[[ 0.18  1.19  0.06 -0.98  0.67 -5.52]
 [-0.84 -1.41  0.69  0.41 -0.15  1.12]] 0.41

[[ 1.41  2.91  2.99  1.11]
 [-0.98  4.28  5.41  3.74]] 4.28

[[ 0.50  1.46 -0.42 -4.74  2.74]
 [-0.52  1.03 -0.21  1.98 -4.15]] -0.21

[[ 2.05  0.24 -1.38  0.94]
 [-4.47 -0.58  1.38  0.25]] -0.58

[[ 2.13  3.32  4.30  4.82  4.95]
 [ 0.03 -1.36 -2.71 -3.69 -4.52]] -2.71

[[ 4.99  0.31  0.01  0.19 -0.07  0.70 -0.97]
 [ 3.63  2.28 -0.29  0.75  0.89  2.19  0.37]] 0.89
---
-16	-38	17	-23	-18	42	11
5	11	9	-14	-17	-18	-1
⇒ -38

-313	368	858	-572	-277	-418 ⇒ 368

2	0	3	8	2	2	4 ⇒ 0

630	786	454	848	673
758	583	936	234	994
780	644	648	458	347
⇒ 786

8044	4975	8649	7100
2703	2589	4322	3505
7602	4463	8827	5289
⇒ 4975

781	688	625	245	534	508	682 ⇒ 688
---
[-35, 2, 7, 37, 48] -> 37
[[33, 32, 21, 47, 34, 44, 77], [30, 32, 30, 49, 34, 37, 44]] -> 37
[4579, 5293, 9726, 5044, 7071, 1344] -> 7071
[46, -345, 275, 645, -230, -749, -600] -> -749
[835, 18, 166, 250] -> 166
[1884, 4835, 3827, 2734, 8725] -> 2734
[-35, -15, -10, 46, -13] -> 46
[31, 27, 22, -41, -17, -21] -> -17
[[398, 681, 240, 296, 719, 708], [398, 552, 686, 296, 719, 708], [398, 650, 240, 296, 766, 708]] -> 766
---
[ 17.0 -11.1   9.1   5.9   8.8] value 5.9

[[-0.08  0.14 -0.17  0.12  0.22  0.21]
 [-0.03  0.20  0.03 -0.08  0.01 -0.20]] value -0.17

[[  9.7  13.5  -6.0  -1.5  21.4  -6.9]
 [ -6.5 -11.6   5.5  12.1  -4.0  17.6]] value -6.9

[-0.028  0.053 -0.072 -0.148 -0.125  0.182  0.090] value -0.125

[[-0.18  0.10 -0.10 -0.07 -0.14]
 [-0.14  0.11  0.10  0.14  0.00]
 [-0.15 -0.07  0.12  0.00  0.06]] value -0.15

[[ 0.64  0.18  1.04 -1.02 -1.22]
 [ 1.43 -0.49  0.91 -0.42  1.14]
 [ 0.06 -0.90 -0.91  0.08  0.13]] value -1.02
---
(979, 187, -311, -87, -960, 587, 238) value 587
(251, 21, 199, 230) value 230
(2924, 1713, 1852, 9838, 8224, 9525) value 9525
(1, 4, 7, 6, 8) value 7
(225, 734, 839, 866, 207, 515, 603) value 839
((-445, 130, 43, -432, -754), (552, -106, -844, -664, -4), (-349, -512, -413, 382, 837)) value 552
(19, 47, 29, 43, 88, 23) value 47
(155, 7, 15, 69, 198) value 155
(6666, 8488, 2500, 9766, 3795, 8748, 1986) value 8748
---
[[456 771 234 727 250]
 [487 361 674 609 777]] ans = 674

[198 110 131 104 215 123  21] ans = 215

[[133  95 181 183 121  77]
 [158  47 136 207  86  70]
 [133  95 182 183 123  77]] ans = 183

[88 21 73 85 63 96] ans = 85

[[2 1 3 2]
 [6 7 2 4]
 [3 3 6 3]] ans = 3

[83 37 48 44 22] ans = 48

[-782  510  -79  301  405] ans = -79

[4726 5524 8210 3145 5685 5635 4441] ans = 5685

[[-31  -9  23  44  17  16]
 [-16  -1  19  32  15  14]
 [ 16  14  11   8  12  11]] ans = 8

[[4186 3898 5043 4229 6317]
 [4338 7947 3817 8974 1945]] ans = 3817
---
-2.47,-1.32,2.41,0.22,-5.17,-1.74 → 0.22
2.72,-4.33,-4.09,4.43 → -4.33
0.11,3.26,5.35,-3.34 → 3.26
3.47,-0.18,0.62,-2.70,-5.52,-3.77,-0.23 → -5.52
0.77,-2.62,-2.33,-5.45,2.64,-1.12,-4.74 → 2.64
-1.13,2.01,-4.78,-0.75,-4.57 → -4.78
1.75,-3.68,-5.94,-4.54,-4.43,1.98 → -4.54
0.53,-0.86,-5.02,-1.42,5.45,-0.03 → -1.42
-5.20,3.84,-4.66,1.80,-0.35,-2.91,-5.96 → -0.35
4.26,5.13,-3.10,1.07 → 5.13
---
[[ 2.06 -5.20  2.50  1.10 -0.16]
 [-3.85 -3.30  0.78  2.66  2.20]] yields 2.66, 2.50

[[-0.97 -1.88  1.75 -0.75  2.15 -1.61 -2.45]
 [-2.14  4.96  0.63  3.73 -3.33  0.33  3.71]] yields 4.96, 3.73

[-5.95 -4.40  1.45  0.39  2.06] yields 2.06, 1.45

[[ 1.47 -2.94 -3.97 -2.14 -0.46]
 [ 1.27 -1.54 -0.27  0.51  2.88]
 [ 4.97 -1.58 -1.30 -1.65  2.30]] yields 4.97, 2.88

[-1.48 -4.01  5.19 -0.74 -0.21] yields 5.19, -0.21

[ 1.70 -2.74 -4.75  5.25  1.87  2.35] yields 5.25, 2.35
